One vector is turned by the same rotation once a step. Each row is the vector after some number of steps, and that number follows the row.
The counts run from 0 to 245.
[142 122 132 137  97 101 114  99 131 155 150 119 136  54 168 116 141 118
 124 178 164 132 141  96  85 111 164 133 145 118 107  88] : 40
[135 124 157 135 185 135 127 116 154 128 124 134 139 128 154 103 156 137
  63 158 104 102 178 128 108 125 182 143 116 102 100 116] : 209
[105 115 136 120 172 113 134 107 145  99 130 124 159 125 164  94 184 123
  44 130 106  85 146 141 119 116 176 116 125 131 116 121] : 54
[134 122 141 117 167 135 107 115 117 157 105 132 126  63 143  97 143 112
  90 156  84  95 121 123  95 109 152 140 125 121  59 139] : 232
[133 126 148  90 162 121 103  95 123 148 109 133 122  79 134 118 157 105
 104 162  99  90 103 108  83  97 135 123 132 137  60 139] : 233
[ 78 105 126 114 103 139 127 117 122 118 151 152  84 135 166 163 135 100
 133 150 152  79  91 141 132 113 139 105 129 107  78 101] : 26
[102 138  87 114 138  88 107 124 139  64 131 145 124 146 138 160 135 117
  94  98 127  98 182 125 111 165 150 131 151  97  87 146] : 245
[125 133 108  82 147 140 105  80 185 136 123 123 103 101 126 137 130 128
 114 118 104  78 163  95 174 138 139  85 154 122  97 155] : 22
[121 124  86 136 126 132  94 126 110 137 149 198 155 104 150  95 157 131
  80 113 135 129 176 144  98 122 149 119 108  80 105 125] : 9
[137 110 162 148 111  95 109  92 141 148 119 125 118  94 174  96 162 132
 116 146 140 165 128  86 122 111 174  84 147 126  90 123] : 174
[129 128 135  91 126 161  96 148 129 120 153 133 112 103 119 158 111  89
  89 140 148  91 159 125 127 135 143 155 156  56  71 142] : 46
[123 111 113 124 111 106  87 144 118  76 122 136 136 123 136 129 126 117
  85  96 117 118 167 133 108 177 149 111 137 114  53 171] : 90
[ 90 117 102 100 139 127  70 104 114  77 139 183 116 156 147 139 178 121
 106 116 121 140 106 125  71 119 146 141 136 123 102 134] : 167
[134  83  85 162 130  93 133  97 169 152 121 132 122 134 127  89 139 143
 146 150 138 129 143 106 114 137 141 137 109 166  51 136] : 228
[ 95  97 112 122 121  66 102  90 141 120 141 163 133 142 157 111 163 141
 109  95 184 155 135  87 111  87 112  99 141 107 119 134] : 86
[ 85 125 135 113  98 127 131  98 145 148 165 160  85 153 158 152 126 118
 149 198 163 101 117 113 135 117 125 135 124 114  84 103] : 182
[140 160 103 121 111 108 171 152 172 174 147 160 116  92 114 159 138  98
  96 139 153 104 133 147 120 116 128  88 128  97  92 109] : 238
[118 151 166  83 139 172  99  90 145 141 130 148  93 101 139 111 144 101
 105 139 103 118  79 108 131  94 150  98 137 101  78 124] : 100
[106 118  69  98 126 118 136 135 130  68 116 112 130  96 151 119 137 122
  90 116 124  81 144 138 109 177 155 149 146 140  92 170] : 112
[151  67 121 152 128 133 138 109 190 151 154 150 122 168  98 117 144 158
 108 134 165 141 152 110 132 132 143 134 107 118  64 118] : 206
[144 113  92 116 187 116 137 114 164 108 107 125 109  91 101 133 135 111
 110  86 110  65 158 109 134 118 148 117 178 135  93 151] : 0
[ 98 124  86 147 130  86 130  79 147 148 176 165 119 152 107 145 141 127
 156 147 160  83 137 109 121  88 119 118 130 121  97  90] : 161
[102 133 127 109 132  73 149 116 149 153 144 172 116 116 171 141 147 119
  88 140 179 119 133 117 115  79 124 105 137  68 117 102] : 240
[105  96 116 124 110  63 132 126 127 129 144 162 133 114 159 120 170 113
  93 108 191 133 116 105 114  80 130  89 147 105 120 115] : 85
[143 112 140 115 126  97  92  74 172 145 123 126 113  96 148  86 170 135
 134 140 128 150 124  59 134 110 145  80 146 136  89 140] : 175
[157 156  87 118 123 128 146 138 189 174 136 156  96  97  94 171 126 105
 111 121 135  93 120 146 110 118 131 110 137 103  86 103] : 237
[129 112 159 101 111 154 115 157 121 117 159 143  97 138 125 158 127  92
  84 144 151  91 130 125 117 127 137 138 135  70  57 122] : 47
[123 151  72 156 115  97 152 117 180 105 150 119 128  70 131 133 129 107
 121 122 135 110 141 139  93 168 168 144 143 146 121  78] : 193
[ 79 133 114  95 161 141 154 107 140 108 119 154 134 114 176  98 149 145
  58 141 132  97 138 143 122 138 150 156 115  90 105 128] : 187
[ 97  98  74 130 139 144 153 119 139 108 117 163 140  96 170  81 143 143
  67  97 139 114 135 163 134 136 165 139 111 102 111 119] : 31
[114 111  90  99 151  94 102 115 162  77 130 144 117 141 119 144 143 143
  88  69 130  98 161 128 124 145 124 115 144 108  97 166] : 244
[120 123  85 117 119 135  82 109 144  77 138 170  92 156 119 141 166 127
 118  96 123 156  94 135  75 135 152 132 129 137  86 141] : 168
[102 111 111 154 117 112 141 118 156 113 155 134  98 145 135 120 161  73
 146 138 155 100 101  96 152 101 161  95 140 173  91  98] : 138
[128  82  99 105 118 115  80 109 153 153 127 151 119 104 174  93 168 104
 123 132 182 155 128  72 153  79 110 101 128 141 103 138] : 64
[106  93  77 121 138 157 174 106 176 149 142 161 108 130 144 112 139 158
  94 134 154  86 146 151 156 137 142 124  96 104  93 132] : 185
[120 115 158 115 135 148  89 115 127 136 135 144 145  62 120  75 134  90
  73 114 131 119 126 106 107 101 149 133 126  86  85 123] : 121
[145 162 107 112 130 144 126 100 147 168 140 144 133  92 132  73 153 136
 100 164 105 115 180 112 135 149 172 102 127 122  83 130] : 97
[124 125 121 137 136 152 106 122 133 146 146 149 154  53 113  70 133  99
  87 116 137 133 161 109 117 114 165 139 140  87 104 107] : 120
[ 90 149 123 135 137  96 115 129  94 101 148 142 114 100 134 156 132  68
 139 131 131  72 131 118  95 110 154 125 177 126  95  90] : 3
